Each row has a name. Each piece below is followed by the name of the row it came from, unless a question asks for something else. Each question is about the rows just above it.

[  4   3  -1 -18  13 -10   4 -23 -31] -> M
[ 7  5  9 -3  1  4 -3  2 -3] -> Z
[  7  20  16 -13  -4   4 -11  20   5] -> E
[  1   4  -8   3  -5   7 -11  28  17] -> V
[  1   3   4  -8  -5  -1  12 -13   4] -> A
[  4   3  -1 -18 -19 -15  -8  -4 -47] -> H
[-4  1 11  0  0 16 15 -4 22] -> Q
[-16  -4 -13  20  16  12 -19 -10   8] -> S
[-23   4 -10  -1 -18   3   3  13 -31] -> U
[10  9  6 -1  9 -5 13  0 40] -> W
[-15  -4  -8  -1 -16  -2 -20  -2 -51] -> T
[ -4   3   1 -12 -23  -8 -11  -2 -56] -> C
asked: [ -4 -13  20  16]  S
Which row holds [ 1  3  4 -8 -5]?  A
Put [-31 -23   4 -10  13 -18  -1   3   4] back in order: which row is it?  M

[-6 13 -8  2] : D
[ -3   7 -13  -2] : G
[-52  -7 -10  11] : J
[-1 11 15  8] : X
[-34  11  15   8] : N
[12  7 21 26] : F
[-11  11  -7 -52] : Y
[ -4   2 -33  17] : L
[19 -3 11  6] : B
[  2 -33  -4 -31] : K
[  1 -11 -14 -17] : R
[-11  11  12 -52] : P
asked: [19 -3 11]  B
Put [ 11  -7 -52 -11] back in order: which row is it?  Y
asked: [-11  11  -7]  Y
Which row holds [ -4   2 -33]?  L

[  8 -17  -4  -5   4 -38] : Vuto
[ -7  -6 -44 -18  22 -38] : vaton
[ -7  22 -18 -43  -6 -38] : kunip
[-18  22  -6 -38  -6 -43] : Tepi
asked: [ -6 -43]  Tepi
asked: [ -6 -44]  vaton
Put [-38  -7  22 -18 -43  -6] back in order: which row is it?  kunip
[-44  -6  22 -38  -7 -18] is which row reordered?  vaton
Put [ 22 -18 -43  -6 -38  -7] back in order: which row is it?  kunip

[ 33 -30  16 -44   4   7 -10  21  10  41 -32 -49  24  11 -29   1  -3 -17
  34  16 -28 -22  14   1   8 -16  18  -6  36 -21 -32   1   8  25   9 -16
 -16 -24  15 -10  18 -10  17  52  -3  37   2   0 -19  26  -2 -14  -6   2
  42  23  23 -27  19  31  19  16  13  -1] = sozi
[-10 -22  19 -16  36  16 -28 -49  38   1 -30 -16   7  52   9  23  16  -1
  16   8  42 -10  33  17   1  -6  18  41 -10 -32  23  10 -24   2  11  -3
  24   1  -3   2 -13  25  -2 -19 -21 -29  34 -17  -6 -44  31  13   8   0
  19   4  26 -32  14  21  15  18 -27 -16] = gakuf
[-16  26  10  16 -30 -13 -16  -2  -3  21  36  18  25   7   9  23 -10  33
 -10   2 -32  17 -28   8 -27   1   4 -32  37 -21  -6   1   0  13 -29 -44
  24  16  -1  11 -10  42  34   8  15 -16   1  -3  41 -49 -19 -24  18  31
  16  52   2  -6 -17  14  19  23 -22  19] = paza
[ -2 -10 -28  -3   1  10 -29  15   4  19 -16 -32 -10   0  36  16 -14  16
 -30  -3 -24  16  25 -27   8 -21  42  41 -44  31  37 -22   9  24  23  14
 -10  34  26  18  19  21 -49 -16  13   2 -19  -1   1  -6  52  33 -17 -32
  23   2 -16  -6  11   7   7   1  17  18] = Pep
Which row holds these entries in another order? [-49 -44 -32 -32 -30 -29 -28 -27 -24 -22 -21 -19 -17 -16 -16 -16 -14 -10
 -10 -10  -6  -6  -3  -3  -2  -1   0   1   1   1   2   2   4   7   7   8
   9  10  11  13  14  15  16  16  16  17  18  18  19  19  21  23  23  24
  25  26  31  33  34  36  37  41  42  52]  Pep
Put [ -1  13  16  19  31  19 -27  23  23  42   2  -6 -14  -2  26 -19   0   2
  37  -3  52  17 -10  18 -10  15 -24 -16 -16   9  25   8   1 -32 -21  36
  -6  18 -16   8   1  14 -22 -28  16  34 -17  -3   1 -29  11  24 -49 -32
  41  10  21 -10   7   4 -44  16 -30  33] back in order: which row is it?  sozi
Put [-49 -44 -32 -32 -30 -29 -28 -27 -24 -22 -21 -19 -17 -16 -16 -16 -13 -10
 -10 -10  -6  -6  -3  -3  -2  -1   0   1   1   1   2   2   4   7   8   8
   9  10  11  13  14  15  16  16  16  17  18  18  19  19  21  23  23  24
  25  26  31  33  34  36  37  41  42  52] back in order: which row is it?  paza
[-49 -44 -32 -32 -30 -29 -28 -27 -24 -22 -21 -19 -17 -16 -16 -16 -13 -10
 -10 -10  -6  -6  -3  -3  -2  -1   0   1   1   1   2   2   4   7   8   8
   9  10  11  13  14  15  16  16  16  17  18  18  19  19  21  23  23  24
  25  26  31  33  34  36  38  41  42  52] is which row reordered?  gakuf
Put [-10  52  23  13  -2 -28 -16  41  -6   9  17  26 -29   0 -32 -30 -13 -24
  33 -22   8   2  19  15  36  37   1 -16  34 -10  -1  -3  16   7 -17   8
   1 -27  24  16 -10   4  31 -19  23 -49 -32  21  19  18 -44  -6  18   2
  11  16 -16  25   1  -3 -21  14  10  42] back in order: which row is it?  paza
Which row holds [-28 -22  14   1   8 -16  18  -6  36 -21]?  sozi
Put [-49 -44 -32 -32 -30 -29 -28 -27 -24 -22 -21 -19 -17 -16 -16 -16 -14 -10
 -10 -10  -6  -6  -3  -3  -2  -1   0   1   1   1   2   2   4   7   8   8
   9  10  11  13  14  15  16  16  16  17  18  18  19  19  21  23  23  24
  25  26  31  33  34  36  37  41  42  52] back in order: which row is it?  sozi

[ 32  46  33   6  16   7   9  33 -13 -39  17  27 -32 -15] : fov
[ 29 -21  14 -27 -43 -50 -24  51 -13 -29  -7  28 -49 -42] : nide
[ 32 -21  14 -27 -43 -50 -24  51 -13 -29  -7  28 -49 -42] : zede
[ 26  12  26 -53 -18  -4 -23 -11 -39  37   4   6   7  -9] : Nipu
[ 44  33  53  11 -38 -16  38 -34  25  29  43 -12  47  16] : nibi
[-27 -24 -16 -50  -2  34  42  31  51  29 -43 -13  15 -21] : zefo
[ 24  24  42  12 -17   3  11  21  39 -16  10   7  -2  -4] : solut
[-16  24  24  10  21  12 -17  11  -2   7  -4  41  39   3] : banul
[ -9  26  12  26 -53 -18  -4 -23 -11 -39  37   4   6   7] is which row reordered?  Nipu
[-17 -16  -4  -2   3   7  10  11  12  21  24  24  39  41] is which row reordered?  banul
[ 11  -4  12 -17   3  10 -16  -2  39   7  24  42  21  24] is which row reordered?  solut

[-20 -27 -18   7 -28  27 -43  36 -42  31  15 -28 -40  34 -15 -19   2 -11
 -13  -7] -> Lagi
[-40 -20   7 -28  34  15 -13 -11  27 -28  31  36 -19   2 -28 -42  -7 -15
 -43 -18] -> Lofov
[-11 -23 -16 -21 -12  -7  -1  -5   5   6 -10 -13 -14 -10 -24  -5 -16  11
   9  -6] -> zeda
[-13  -5  -6   5 -13   6   9 -21 -10 -11 -24  -5 -23 -14 -16 -10  -1  -7
  11 -16] -> das
The row with [-13 -11  27 -28  31  36 -19   2] is  Lofov
asked: [-23 -14]  das
asked: [ 27 -43]  Lagi
Which row holds these entries in another order? [ -7 -13 -11   2 -19 -15  34 -40 -28  15  31 -42  36 -43  27 -28   7 -18
 -27 -20]  Lagi
Put [-23 -12  -5 -16 -14  11 -21   5 -24 -10 -10  -6   9  -1   6 -11 -13 -16
  -7  -5] back in order: which row is it?  zeda
asked: [-42  31  15 -28 -40  34 -15]  Lagi
[ 9 -6] is in which row?  zeda

[-58  -9   4  39  -3  22  -2  30 -21]  fupu
[ -3   9   3   2  -4  -8  22 -21 -60]  kedet
[ -9 -57  -2  30  22  39 -21   4  -3]  Vilig
asked: [ -9 -57  -2  30  22  39 -21]  Vilig
Which row holds these entries in another order? [ -8  -3   3   2 -60  -4   9  22 -21]  kedet
Which row holds these entries in another order? [-60 -21  -8  -4  -3   2   3   9  22]  kedet
The row with [ 3  2 -4] is  kedet
Put [  4  -3  -9 -57  -2  30  22  39 -21] back in order: which row is it?  Vilig
Put [-58  -2  39  22  30   4  -9  -3 -21] back in order: which row is it?  fupu

